Here are some points:
array([-1.50, -0.42, -0.03,  0.03,  0.30,  0.38,  0.15, -0.45,  0.21,
        0.09, -0.49,  0.26, -0.01,  0.31,  0.35, -0.87,  0.17,  0.05,
       -1.24])
array([-0.03, -0.43, -0.05, -1.77,  0.03, -0.37, -0.07, -0.93, -1.11,
       -0.58, -0.28, -0.30, -0.20, -0.19, -1.14,  0.07, -1.13, -0.29,
       -0.46])
array([ 1.73, -0.66,  0.02,  1.87, -0.20, -0.60,  2.05, -0.65, -0.13,
       -0.08,  0.10, -0.35,  0.08, -0.33, -0.06,  0.84, -0.05,  0.03,
       -0.32])
array([ 1.37, -1.06,  0.47,  1.49,  0.13,  0.26,  1.66, -0.02,  0.45,
        0.28,  0.33,  0.34,  0.23,  0.39, -0.01,  1.34,  0.98,  0.31,
       -0.70])
array([ 1.46, -1.17,  0.14, -0.58,  0.07, -0.13, -0.47, -0.31, -0.07,
        0.23, -0.20,  0.12, -0.13, -0.01, -0.06,  0.65, -1.64,  0.15,
        0.19])
array([ 1.37, -1.06, -0.56,  0.30, -0.70, -0.29,  1.35, -0.90, -0.45,
       -0.27, -0.30, -0.82, -0.26, -0.30, -0.64,  1.24,  1.59, -0.43,
       -0.50])
array([ 0.16,  0.38,  0.87,  0.42,  0.77,  0.88,  0.15,  0.59, -0.71,
        0.78, -0.21,  0.71,  0.89,  0.76, -1.36, -0.14, -0.99,  0.85,
        0.78])
array([-0.03, -1.85, -1.17,  0.13, -1.18, -1.58,  0.93, -2.12, -1.67,
       -1.43, -0.93, -1.28, -1.49, -1.38, -1.43, -0.23, -0.33, -1.49,
       -1.45])
array([ 0.43, -0.01,  0.25, -0.58, -1.41,  0.13,  0.51, -0.27,  0.45,
        0.01, -0.02,  0.26, -0.43,  0.21, -2.26,  0.38, -0.28,  0.08,
       -0.14])
array([ 1.64,  0.67,  0.90, -0.83,  1.39,  1.10,  0.43, -0.45,  0.90,
        1.21, -0.03,  1.06, -0.05,  0.09,  1.34, -1.81,  2.53,  1.10,
        0.09])
array([ 0.27, -0.06,  0.96, -0.07, -1.32,  0.53,  0.57,  0.42,  0.37,
       -0.54,  0.68,  1.08,  0.25,  0.72,  0.95,  0.47,  0.66,  1.04,
       -1.24])
array([-1.39,  0.59, -1.25, -1.49, -1.08, -1.40, -1.70,  2.64, -1.35,
       -1.00, -1.12, -1.59, -1.21, -1.33, -0.96, -2.49,  1.45, -1.31,
       -1.23])
array([-1.66, -0.02, -1.26, -1.83, -1.36, -1.61, -2.02, -0.43, -1.40,
       -1.60, -1.61, -1.57, -1.36, -1.52, -1.46, -2.00,  0.52, -1.29,
       -1.58])
array([-0.79,  0.53,  0.95,  0.27,  0.91, -0.66,  0.48,  0.53, -0.92,
        0.92,  0.52, -0.36, -0.77, -0.34,  1.02, -0.03, -1.09,  1.06,
        1.03])
array([ 0.22, -0.51,  0.07, -0.12, -0.09,  0.09,  0.09, -0.39, -0.02,
       -0.47, -1.36,  0.19, -0.06,  0.01,  0.05, -0.04,  0.64,  0.19,
       -0.06])
array([ 0.35,  1.70,  1.07,  0.60,  0.90,  1.01,  0.31, -0.14,  0.96,
        0.73,  1.03,  1.02,  0.96, -0.38,  0.82,  0.17,  2.21,  1.01,
        1.24])
array([ 1.04, -0.23,  0.35,  1.12, -1.65,  0.60,  0.60, -0.21,  0.73,
        0.42, -0.11,  0.69,  0.29,  0.14,  0.48,  1.08,  0.38,  0.47,
       -0.33])
array([-0.74,  0.36,  0.08, -0.74, -0.18, -0.48, -0.62,  0.59, -0.48,
       -0.14,  0.04, -0.06, -0.82, -0.20, -0.09, -0.91,  1.08, -0.31,
       -0.02])
array([ 0.57, -0.58,  0.22,  1.05, -0.28, -1.10,  1.32, -0.78, -0.09,
       -0.21, -0.11,  0.13, -0.06, -0.25,  0.01,  1.30,  0.83,  0.21,
        0.02])
array([-0.44,  0.76, -0.19, -0.54, -0.04,  0.05, -0.48, -1.09,  0.04,
        0.21,  0.10, -0.38, -0.85, -0.15, -0.25, -0.56, -0.72, -0.72,
        0.13])
array([-0.02, -3.33,  0.15,  0.15,  0.45,  0.45,  0.19, -1.78,  0.28,
        0.02,  0.20,  0.23,  0.48,  0.41, -0.17, -0.09, -1.05,  0.30,
       -0.52])
array([-0.06,  0.44,  0.36, -0.12,  0.58,  0.54, -0.08,  0.03,  0.25,
        0.16,  0.26,  0.52,  0.10,  0.53,  0.06, -0.11,  3.00, -0.46,
        0.52])
array([ 2.03,  1.04, -0.73,  1.77,  2.19,  2.18,  1.98,  2.77,  2.45,
        1.92,  2.12,  2.07,  1.91,  1.27,  0.42,  1.72, -1.40, -0.29,
        2.36])
array([ 1.13,  0.44,  0.07,  1.43,  1.03,  0.84,  1.27, -0.07,  0.79,
        0.83,  0.66, -0.76, -1.11,  0.73,  0.98,  1.38,  1.45, -0.64,
        0.69])
array([ 1.08, -0.37, -0.01,  1.35,  0.27,  0.06, -1.31, -1.06, -0.05,
        0.09,  0.36,  0.25, -0.12,  0.08, -0.08, -1.31, -0.96, -1.80,
       -0.01])
array([-1.13,  0.78,  0.94,  1.16, -1.09,  1.49, -0.30, -0.25, -0.24,
        1.42,  1.26,  0.04,  1.51,  1.22,  1.48,  0.99,  0.74,  1.16,
        0.53])
array([-0.23, -0.74, -0.29, -0.53, -0.22, -0.69, -0.52, -0.64,  0.00,
       -0.18,  0.21,  0.08, -0.47, -0.18, -0.27, -0.55,  0.63, -0.82,
       -0.06])
array([ 2.22,  1.94,  1.32, -0.22,  2.43,  1.45,  1.10, -2.19, -0.12,
        2.18, -0.44,  2.08,  2.33,  2.60, -0.34, -0.65,  0.55,  2.33,
        2.53])
array([ 0.22,  1.09,  0.49, -0.11,  0.69, -0.70,  0.43,  0.54,  0.94,
        0.68, -0.08,  0.52,  0.52,  0.43,  0.62,  0.23, -0.44,  0.46,
        0.46])
array([ 0.35,  0.86,  0.90, -0.22,  0.59, -0.84, -0.58, -0.04,  0.96,
        0.75,  0.70,  0.66, -0.68,  0.41,  0.41, -1.47, -1.61,  0.53,
       -0.21])
array([-1.90,  0.92, -1.46, -2.05, -1.46, -1.58, -1.66,  0.53, -1.56,
       -1.13, -1.64, -1.36, -1.56, -1.87, -1.52, -1.89,  0.46, -1.69,
       -1.55])
array([-0.23, -1.29, -0.65,  0.07, -1.20, -1.09, -0.22, -1.39, -1.12,
       -0.88, -0.92, -0.97, -0.97, -1.22, -1.15, -0.19, -1.02, -0.74,
       -0.60])
array([-1.13,  0.29, -0.68, -1.34, -1.04, -0.72, -1.41,  0.46, -0.71,
       -1.17, -1.09, -0.92, -0.85, -0.61, -0.92, -1.31,  0.24, -1.00,
       -0.79])
array([ 1.27,  1.26,  1.97,  0.84, -0.29, -0.04,  0.29,  0.97,  1.63,
        1.61,  1.75,  1.52,  0.40,  1.73,  0.28,  0.42,  0.34,  1.52,
        1.16])
array([ 1.17,  0.98,  0.38, -0.03,  1.41, -0.07,  0.63,  1.12,  1.48,
        0.49,  1.71,  1.80,  1.10,  1.28,  1.26,  0.70, -2.33, -1.32,
        1.29])
Then 24 other points, each followed by its number:
array([-3.04, -0.70, -2.18, -2.69, -2.73, -2.23, -2.64, -0.60, -2.19,
       -2.40, -2.38, -2.36, -2.45, -2.82, -2.31, -2.81, -1.44, -2.41,
       -2.38]) 0
array([-0.46,  1.07,  0.20, -0.72, -0.75,  0.21, -0.42,  1.37, -0.38,
       -0.34, -0.06, -0.03, -0.28, -0.27,  0.02, -0.55, -0.67,  0.09,
        0.25]) 1
array([-0.69,  1.85,  0.02,  2.90,  2.40,  1.07,  2.75,  0.45, -0.51,
        0.79,  0.21,  2.42,  2.32,  1.16,  2.40, -1.57,  1.68,  2.40,
        2.41]) 2
array([-2.26,  0.69, -1.88, -2.29, -1.77, -1.98, -2.41,  0.65, -1.86,
       -1.97, -1.79, -1.60, -1.79, -1.98, -1.98, -2.20,  2.07, -1.79,
       -1.92]) 3
array([-0.27,  0.42,  0.39,  0.77,  0.79,  0.73,  1.19,  0.01, -0.16,
        0.81,  0.66,  0.70,  0.86, -0.66,  0.83,  0.94,  0.24,  0.67,
       -0.02]) 4
array([ 1.59, -0.74, -0.30,  0.27, -1.06, -0.96,  1.51, -1.00, -0.30,
       -0.30, -0.57, -0.29, -1.12, -0.53, -0.45,  0.55,  0.62, -0.65,
       -0.23]) 5
array([ 0.63, -1.37,  1.05,  0.55,  1.35, -2.10, -1.59,  0.39,  1.02,
        0.54,  1.25, -0.08,  1.16,  0.20,  1.05, -0.65,  2.14,  1.04,
        1.25]) 6
array([-0.71,  0.45, -0.29, -0.54, -0.37, -0.38, -0.67,  0.89, -0.16,
        0.10, -0.39, -0.15, -1.00, -0.40, -0.38, -0.84,  2.70, -0.03,
       -0.14]) 7
array([ 0.04,  0.23, -2.08,  0.57,  0.96,  0.55, -1.31, -0.06,  0.96,
        0.84,  0.59,  1.09,  0.63,  0.61,  0.55, -0.61,  1.07, -0.33,
        0.94]) 8
array([ 0.47, -1.94, -1.52,  2.00, -1.51, -1.55,  1.89, -2.12, -1.49,
       -1.16, -1.41, -1.36, -1.25, -1.18, -0.93, -0.57,  0.29, -1.26,
       -1.35]) 9
array([-1.27,  1.51, -0.77, -1.31, -0.74, -0.93, -1.20,  1.63, -0.88,
       -0.92, -0.99, -1.06, -0.92, -1.07, -0.58, -1.27, -2.81, -0.66,
       -0.85]) 10
array([-0.71,  0.79,  0.43, -0.51, -0.03,  0.26, -0.20, -0.39,  0.05,
        0.06,  0.27, -0.25,  0.25, -0.08,  0.06,  0.01,  0.98,  0.32,
        0.18]) 11
array([-2.96,  0.34, -2.47, -2.57, -2.55, -2.70, -3.10, -0.06, -2.67,
       -2.40, -2.52, -2.51, -2.73, -2.60, -2.51, -2.93,  0.80, -2.77,
       -2.17]) 12
array([ 0.39,  0.25, -0.87, -0.43,  0.73,  0.36,  0.11,  0.92,  0.58,
        0.64,  0.35,  0.98,  0.86,  0.45,  0.61, -0.62,  1.40,  0.46,
        0.16]) 13
array([ 1.25,  0.38,  1.03,  1.55, -0.16,  1.85, -0.37,  1.83,  2.05,
        1.77,  1.39,  0.77, -0.60,  2.00,  0.04, -0.07,  0.04, -1.10,
        2.33]) 14
array([-1.65, -0.82, -1.18, -1.68, -1.34, -1.48, -1.97, -0.51, -1.17,
       -1.15, -1.28, -1.27, -1.25, -1.62, -1.54, -1.77, -0.77, -1.49,
       -1.01]) 15
array([ 0.83, -0.18,  1.13,  0.71,  0.47,  0.61,  1.02, -0.89,  0.01,
        0.47,  1.41,  1.26,  0.86,  1.18,  1.04,  0.84, -2.11,  1.49,
        0.24]) 16
array([ 0.02, -0.15,  0.36, -0.02,  0.48, -0.67,  0.04, -0.04,  0.40,
        0.40,  0.69,  0.02,  0.15,  0.40,  0.21, -0.04, -0.39,  0.84,
        0.42]) 17
array([-1.12, -0.39, -0.81, -1.17, -0.54, -1.06, -1.37,  0.09, -0.44,
       -0.95, -0.60, -0.83, -0.75, -0.78, -0.92, -1.23,  0.66, -0.61,
       -0.89]) 18
array([ 0.53, -2.15, -1.48,  0.96, -1.52, -1.74, -1.47, -2.35, -1.53,
       -1.54, -1.29, -1.60, -1.42, -1.87, -1.46, -0.06, -0.04, -1.50,
       -1.56]) 19
array([-0.32, -1.22, -0.86, -0.51, -0.69, -0.69, -0.57, -1.15, -0.77,
       -0.74, -1.41, -0.47, -0.62, -0.68, -0.81, -0.53, -0.21, -0.83,
       -0.75]) 20
array([-0.36, -0.39, -0.16, -0.46, -0.23, -0.36, -0.45, -0.83,  0.02,
       -0.49, -0.23, -0.25, -0.20, -0.22, -0.22, -0.30,  0.66, -0.37,
       -0.18]) 21
array([ 0.64, -1.59,  0.47,  0.62,  0.59, -0.49, -1.67, -0.15, -0.79,
       -1.49,  0.14,  0.48, -0.05,  0.45,  0.47,  0.13, -1.51,  0.54,
        0.44]) 22
array([ 1.20,  0.95, -1.66,  1.07,  1.52,  1.14,  1.00,  1.07,  1.47,
        1.41,  1.55,  0.31, -0.32, -0.68,  1.42,  1.09,  0.22,  1.54,
        1.32]) 23
Which of these numbered points is nearest to each point below, ignoring the 3 directions in which the first points spread most? Its number follows each.
array([ 0.95,  1.79, -0.01,  2.08,  1.54,  0.54,  0.05,  1.30,  1.75,
        2.37,  2.69,  2.70,  2.69,  0.35,  2.40,  1.12,  0.20, -1.37,
        2.32]) > 8
array([ 1.55, -2.38, -1.64,  1.52, -1.87, -2.09, -2.06, -2.33, -1.86,
       -1.94, -1.69, -1.87, -1.91, -2.06, -2.01,  1.93, -1.92, -1.71,
       -1.40]) > 19
array([ 0.58, -2.39, -1.55,  0.66, -1.57, -1.61,  0.69, -1.79, -1.55,
       -1.50, -1.59, -1.55, -1.54, -1.65, -1.59, -1.78, -0.23, -1.61,
       -1.56]) > 9
array([ 1.68, -1.99, -1.38,  0.04, -1.24, -1.53,  1.57, -1.93, -1.65,
       -1.61, -1.88, -1.37, -1.58, -1.22, -1.42, -0.75,  1.45, -1.43,
       -1.29]) > 5
array([-0.67,  0.18,  0.17, -0.53, -1.89,  0.05, -0.37, -0.04,  0.16,
        0.24,  0.10,  0.12,  0.10,  0.01,  0.34, -0.48, -0.30, -0.11,
        0.19]) > 0
array([ 0.45,  1.06,  1.61,  1.73,  0.31,  1.57, -1.44,  0.91,  1.40,
       -0.21,  0.52,  1.62,  0.11,  0.24, -0.01,  2.03,  3.08,  1.63,
        1.29]) > 7
array([-2.84,  2.08, -2.35, -2.87, -2.37, -2.46, -2.98, -0.63, -2.50,
       -2.33, -2.40, -2.31, -2.51, -2.28, -2.20, -2.81,  2.55, -2.16,
       -2.21]) > 12
array([ 0.20,  2.01,  0.85,  0.04, -1.45,  0.64, -1.58,  1.57, -0.52,
        0.50,  0.55,  0.54,  0.59, -0.45,  0.57,  0.25,  1.95,  0.33,
        0.88]) > 1
array([ 1.04,  0.43, -0.72,  1.68,  0.88,  0.92,  1.25,  0.35,  0.48,
       -1.59,  0.96,  1.13,  0.68,  0.81, -0.19,  1.87,  3.02,  0.96,
        0.85]) > 3
array([ 1.03, -0.27,  0.18,  1.15,  0.16,  0.32, -2.55, -0.47,  0.47,
        0.58,  0.43,  0.70,  0.14,  0.16, -0.55, -0.55, -1.29, -0.90,
        0.36]) > 19
array([-1.67,  1.60, -0.10, -1.05,  0.22,  1.99,  1.68, -1.11,  1.09,
        0.49,  1.84,  0.47,  1.86,  1.67, -0.38,  1.09,  0.46,  0.06,
        2.08]) > 11
array([ 0.38, -0.24,  0.33,  1.10,  0.38,  0.62,  1.80, -0.57, -1.33,
        0.05,  0.17,  0.24,  0.39, -0.81,  0.31,  1.49, -1.00,  0.42,
        0.24]) > 4
array([ 0.95,  0.02,  0.13,  1.11, -0.39,  0.54, -0.16, -0.21,  0.11,
        0.50, -0.41, -1.33,  0.56,  0.08,  0.71,  1.44, -1.18,  0.64,
       -0.83]) > 10
array([ 0.77,  2.09,  0.59,  0.77,  0.14,  1.26,  0.67, -1.43,  0.57,
        0.13,  1.32,  0.54,  1.47,  0.78,  1.33,  0.04,  0.21,  1.40,
       -1.47]) > 16
array([ 1.43, -1.24,  1.49,  0.90,  2.22, -0.89,  2.08,  1.55,  1.06,
        0.80,  2.33,  1.68, -0.08,  0.96,  2.23,  0.67, -0.84,  2.07,
        2.34]) > 17
array([-1.29, -0.80, -0.60, -1.15, -0.98, -0.66, -0.99, -0.72, -1.05,
       -0.49, -0.78, -0.73, -1.00, -0.80, -0.61, -0.91, -0.69, -0.84,
       -0.44]) > 15
array([-0.64,  0.97, -2.02, -0.67,  0.10,  0.15, -0.34,  1.16,  0.05,
       -0.10,  0.02, -0.19,  0.07, -0.13, -0.04, -1.08, -0.31, -0.10,
        0.18]) > 13
array([-0.07,  0.30,  0.46,  0.15,  0.27,  0.68, -0.08,  0.14,  0.46,
        0.75, -1.44,  0.67,  0.45,  0.51,  0.70,  0.09,  0.12,  0.54,
        0.79]) > 20
array([-1.58, -0.15, -1.60, -2.12, -1.47, -1.38, -1.86,  0.24, -1.43,
       -1.16, -1.38, -1.49, -1.59, -1.37, -1.49, -2.05, -2.87, -1.12,
       -1.38]) > 0
array([-0.52,  0.16,  0.29, -1.06,  0.47,  0.45, -0.25,  2.06, -1.06,
       -1.47,  0.37,  0.24,  0.17,  0.50,  0.53, -0.43, -1.39,  0.12,
        0.11]) > 1
array([ 0.85,  1.03, -1.84, -0.97,  0.56,  1.21, -0.85,  0.59,  1.25,
        1.21,  1.32,  0.26,  1.10,  1.23, -0.02,  0.20, -1.03,  0.73,
        0.29]) > 13
array([ 0.52,  0.34,  0.69,  0.70,  0.66,  0.59,  0.78,  0.10,  0.87,
        0.57, -2.07, -0.64,  0.71,  0.34, -0.44,  0.14,  0.68,  0.72,
        0.68]) > 20
array([-1.86,  1.90, -0.80, -0.28,  1.30,  1.35,  1.02,  1.89, -1.02,
        1.64,  1.30,  1.63,  1.44,  0.70,  1.59,  0.82,  0.07, -0.28,
        1.66]) > 4
array([ 1.00, -0.17,  0.02, -0.75,  0.75, -0.45,  0.87, -0.02,  0.31,
        0.36, -1.06,  0.51,  0.54, -1.37,  0.63,  0.74,  1.87,  0.40,
        0.18]) > 13
array([-0.97,  3.12, -0.61, -0.95, -0.48, -0.24, -0.82,  2.02, -0.39,
       -0.21, -0.44, -0.30, -0.19, -1.70, -0.09, -0.69, -0.54, -0.39,
       -0.40]) > 10
array([ 0.08, -0.28, -0.01, -0.04,  1.01, -2.22,  0.11, -0.21, -0.13,
        0.76,  0.43,  0.47,  0.87,  0.61,  0.69,  0.01, -0.24,  0.93,
        0.87]) > 17
array([ 0.41,  0.07,  1.67,  1.14,  0.73,  1.63, -0.42,  0.55,  1.50,
       -0.32,  1.05,  1.41,  0.16,  1.40,  1.77,  1.12,  0.83,  1.55,
        1.00]) > 22
array([-0.03,  1.56,  0.75, -0.03, -0.18,  0.48,  0.40, -0.49, -0.10,
        0.55,  0.68,  0.68,  0.46,  0.37,  0.68, -1.44, -0.25,  0.60,
       -1.27]) > 16
array([ 2.21, -2.02, -1.38,  0.40, -1.65, -1.33,  2.17, -2.13, -1.50,
       -1.27, -1.48, -1.62, -1.34, -1.37, -1.37, -0.19, -1.85, -1.11,
       -1.41]) > 5
array([-0.43,  1.57, -2.06,  0.60,  1.37,  1.43,  0.87, -0.16,  1.34,
        1.27,  0.29, -0.38,  0.71, -0.70,  1.23, -0.71, -2.40,  1.24,
        0.08]) > 23
array([ 0.54,  0.03,  0.65,  0.31,  0.53,  0.44,  0.86,  0.08,  0.79,
        0.77, -1.15,  0.33,  0.50,  0.57,  0.17, -1.02, -1.15,  0.65,
        0.49]) > 20
array([ 1.26, -2.41, -1.74,  1.44, -1.64, -1.67,  1.01, -2.05, -1.70,
       -1.76, -1.53, -1.67, -1.78, -1.65, -1.40, -0.94,  0.63, -1.71,
       -1.69]) > 9
array([-2.23,  1.76,  0.80, -1.39,  0.53,  0.93,  0.24,  1.19,  1.17,
        0.85,  0.86, -0.64,  1.02,  0.45, -0.68,  0.41, -0.37,  0.82,
        0.87]) > 11
array([ 0.41,  0.05,  1.15,  0.59,  0.94, -1.00,  0.50,  1.48, -0.22,
        0.81,  1.05,  0.85,  0.97,  0.35, -0.55, -1.77, -1.68,  1.05,
        1.32]) > 17
array([ 0.08, -0.90,  1.32,  0.61,  1.16,  0.14, -0.98,  0.38,  0.79,
        0.99,  0.90,  0.92,  0.56,  0.24,  1.03,  0.58, -1.19,  0.88,
        1.19]) > 17
array([-1.07, -1.13, -0.44, -1.06, -0.65, -0.88, -1.38, -1.10, -0.54,
       -0.92, -0.56, -1.16, -0.55, -0.50, -0.20, -0.98, -0.50, -0.84,
       -0.54]) > 21
array([ 0.02, -0.65, -0.05,  0.02, -0.32, -0.02,  0.67, -0.66, -0.25,
       -0.99, -0.31, -0.16, -0.39, -0.21, -0.39, -1.12, -0.94, -0.35,
       -0.03]) > 0
array([ 0.44,  0.84, -0.60,  0.11,  1.02,  1.10,  0.51,  1.07,  0.95,
       -0.55, -1.80,  1.45,  1.20,  1.10,  0.21,  0.62, -0.99, -0.93,
        0.88]) > 20
array([-0.97, -0.03,  0.30,  1.06,  0.67,  0.51,  0.61, -0.47,  0.39,
        0.77,  0.61,  0.25,  0.48, -1.65,  0.60, -0.45,  1.35, -0.80,
       -0.32]) > 4
array([ 0.65,  2.21,  0.83, -0.85, -0.77,  0.81,  0.56,  2.23,  0.06,
       -0.18,  0.19,  0.97,  0.17,  1.15,  0.97,  0.28, -0.09,  1.01,
        1.19]) > 1
array([ 0.35,  1.42,  0.72,  0.71,  1.24,  1.00,  0.88,  1.52,  1.07,
        0.61,  0.84, -0.98,  0.90,  0.81,  0.97,  0.19, -0.69,  0.60,
       -0.02]) > 10
array([-0.58,  1.20,  2.14,  1.17,  2.18,  1.87,  2.02,  1.21,  0.12,
        1.70,  1.33,  1.82,  2.31,  0.86,  0.69,  1.65, -0.88,  2.38,
       -1.27]) > 4
array([ 0.00,  0.62,  0.86,  0.21,  0.69,  0.56,  0.45,  1.39, -0.50,
        0.62,  0.77,  0.72,  0.38,  0.66,  0.86, -0.21, -0.60,  0.28,
        0.84]) > 1
array([ 0.56,  0.37,  0.48,  0.45,  0.15,  0.93, -0.28,  0.39,  1.21,
        0.93, -0.51, -0.41,  0.33,  0.46,  0.96,  0.57,  0.65,  0.77,
        1.26]) > 15
array([-0.03,  0.38,  0.02,  1.51,  0.99,  1.14,  1.53,  0.67,  1.32,
        0.77,  1.19,  0.57,  1.46, -0.17,  0.80,  2.29, -1.07,  1.51,
        1.08]) > 4
array([ 0.54, -0.35, -0.11,  0.37, -0.11, -0.19, -1.52, -0.47, -0.42,
       -0.16, -0.71, -0.53, -0.07, -0.27,  0.13,  0.76,  1.06, -0.10,
       -0.06]) > 19
array([-0.02, -2.05, -1.74,  0.22, -1.65, -1.78,  0.42, -2.17, -1.65,
       -1.77, -1.53, -1.73, -1.47, -1.57, -1.60, -0.63,  0.78, -1.97,
       -1.67]) > 12
array([ 0.62, -0.90,  0.95, -0.73, -1.60,  1.06,  0.74,  2.31,  0.90,
        0.34,  1.09,  1.49,  1.15,  0.31,  1.04, -1.89, -1.89,  0.91,
        1.10]) > 1
array([-0.54,  0.98, -0.01, -0.25, -1.25, -0.12, -0.48,  0.21, -0.48,
       -0.85, -0.01,  0.05,  0.18, -0.03,  0.02, -0.10, -0.39, -0.11,
        0.13]) > 1
array([-1.29,  2.63, -0.78, -1.39, -0.81, -1.29, -1.35, -0.03, -0.97,
       -0.99, -1.01, -1.12, -0.99, -0.81, -0.85, -1.48, -1.49, -1.00,
       -1.28]) > 10
array([ 0.26, -1.65, -0.16,  0.32, -0.07, -0.25,  0.08, -0.25, -0.27,
       -0.09, -0.16, -0.44,  0.07,  0.07, -0.15,  0.26, -0.27, -0.13,
       -0.28]) > 18
array([-0.19,  2.90,  0.28, -0.61,  0.14,  0.63, -0.33,  2.13,  0.53,
        0.42, -0.30,  0.25,  0.52,  0.36,  0.10,  0.11,  1.09,  0.46,
       -0.67]) > 10
array([-0.10, -1.02, -0.52,  1.41, -0.56, -0.50, -0.20, -1.31, -0.68,
       -0.68, -0.72, -0.56, -0.54, -0.53, -0.62, -1.66,  1.64, -0.64,
       -0.80]) > 9
array([-0.15, -2.03, -1.44, -0.54, -1.13, -1.21, -0.61, -1.66, -1.51,
       -1.33, -1.35, -1.40, -1.18, -1.06, -1.34, -0.20, -0.15, -1.36,
       -0.84]) > 20
array([-1.56,  1.62, -0.95, -1.46, -1.01, -1.05, -1.46,  1.74, -0.94,
       -1.00, -0.74, -1.22, -1.33, -1.31, -0.94, -1.26,  1.80, -1.24,
       -1.17]) > 3
array([-0.61, -0.36, -0.17, -0.72, -0.09, -0.01, -0.51, -1.11,  0.06,
        0.15, -0.03, -0.06, -0.16, -2.07,  0.08, -0.44, -2.11, -0.02,
        0.03]) > 0
array([ 1.95,  2.53,  2.75,  3.32,  2.81,  3.28,  0.19, -1.88,  2.22,
        2.03,  2.74,  2.67,  2.37,  1.34,  3.09,  0.51, -1.02, -0.56,
        1.66]) > 19
array([ 1.42, -0.40,  0.13,  0.46, -0.18, -0.14,  2.08, -0.78, -0.19,
       -0.15,  0.01,  0.24, -0.34, -0.21, -0.61,  0.44, -0.72,  0.04,
       -0.26]) > 5
array([-1.70, -0.63,  0.04,  0.32, -0.18,  0.06,  1.14, -1.82, -0.28,
       -0.12, -0.10, -1.19, -0.01, -0.19, -0.25,  1.72, -0.60, -0.50,
       -1.01]) > 11
array([ 0.91, -0.67,  1.17,  2.73,  0.39, -0.47,  0.32,  0.96,  0.23,
        0.03,  1.17,  1.52,  0.37,  0.66,  1.26, -0.13,  0.04,  1.43,
        1.46]) > 22
array([ 1.63,  0.40,  1.25,  0.95,  0.97, -1.27,  1.12,  0.44,  1.26,
        1.21,  0.99,  0.51,  1.15,  1.06,  0.97,  1.24,  1.72,  1.12,
        0.90]) > 17
array([ 1.72, -1.37, -0.94, -0.03, -0.97, -0.99,  0.73, -1.24, -1.19,
       -0.68, -1.05, -0.90, -0.91, -0.96, -0.93,  0.38, -1.73, -0.84,
       -1.04]) > 5
array([-1.49,  0.26,  0.40, -0.42,  0.51,  0.27,  0.16, -1.42, -0.42,
       -0.50,  0.68,  0.38,  0.75,  0.43,  0.40, -0.13,  0.60,  0.75,
       -1.50]) > 16
array([ 1.56,  0.34,  0.71,  1.28,  0.82, -1.28, -0.32,  0.04,  0.44,
        0.75,  0.76,  0.25,  0.50,  0.75,  0.61,  1.51, -0.93,  1.12,
       -1.31]) > 17
array([-1.33, -0.05, -0.83, -1.35, -1.05, -1.19, -1.46,  0.00, -0.95,
       -0.79, -1.05, -1.09, -1.07, -0.91, -1.06, -1.31,  1.24, -0.78,
       -0.94]) > 18
array([-0.54, -1.63, -1.02,  1.58, -1.00, -1.20,  0.07, -1.63, -1.08,
       -1.09, -0.92, -0.98, -0.78, -0.98, -0.88,  0.70,  0.55, -1.09,
       -1.05]) > 12
array([ 2.50, -0.12,  0.82,  1.02, -0.23,  0.21, -0.18, -0.89,  0.76,
       -0.33,  0.79,  0.74,  0.92,  0.77,  0.91,  0.63,  1.55,  0.55,
        0.43]) > 19
array([-0.98,  0.67, -0.78, -1.35, -0.79, -0.60, -1.93,  1.03, -0.90,
       -0.67, -0.75, -0.85, -1.26, -0.74, -0.58, -1.07, -1.44, -0.79,
       -0.81]) > 1
array([-1.53,  0.90, -1.16, -1.65, -0.97, -0.92, -1.38,  1.52, -1.10,
       -1.14, -0.90, -0.85, -1.22, -1.00, -1.21, -1.49,  1.14, -1.31,
       -1.11]) > 3
array([ 0.64, -1.73,  1.82, -0.91,  1.06, -1.62,  1.79,  1.18,  1.61,
        1.82,  1.46,  1.45,  1.81,  1.88,  1.69,  1.29,  0.15,  1.73,
        1.62]) > 17
array([-0.49, -0.35,  0.17,  0.39, -0.01,  0.18,  0.98, -1.01,  0.23,
        0.06,  0.25,  0.02,  0.27, -0.22, -0.09, -2.69,  0.72,  0.04,
        0.49]) > 9
array([ 1.40, -0.34,  2.63,  1.98,  1.06,  0.20,  0.85,  2.20,  1.70,
        0.37,  2.32,  2.05,  1.91,  0.70,  2.52,  1.99,  0.50,  2.26,
        2.03]) > 22
array([-0.75, -0.73, -0.52, -0.82, -0.76, -0.90, -0.88, -1.21, -0.82,
       -0.64, -0.67, -0.74, -0.79, -0.91, -0.65, -1.04, -0.47, -0.91,
       -0.71]) > 15
array([ 0.38,  1.06,  0.28, -0.11,  0.58, -0.38, -0.05,  0.31,  0.45,
        0.25,  0.27,  0.62,  0.36, -0.01,  0.56, -2.40, -0.27,  0.38,
       -0.37]) > 9
array([-0.28,  0.96,  1.33,  0.22,  1.30,  0.06,  0.45,  0.58,  0.95,
        1.51,  1.35,  0.96,  1.32,  1.09,  1.29,  0.82, -0.71,  1.12,
       -0.32]) > 17
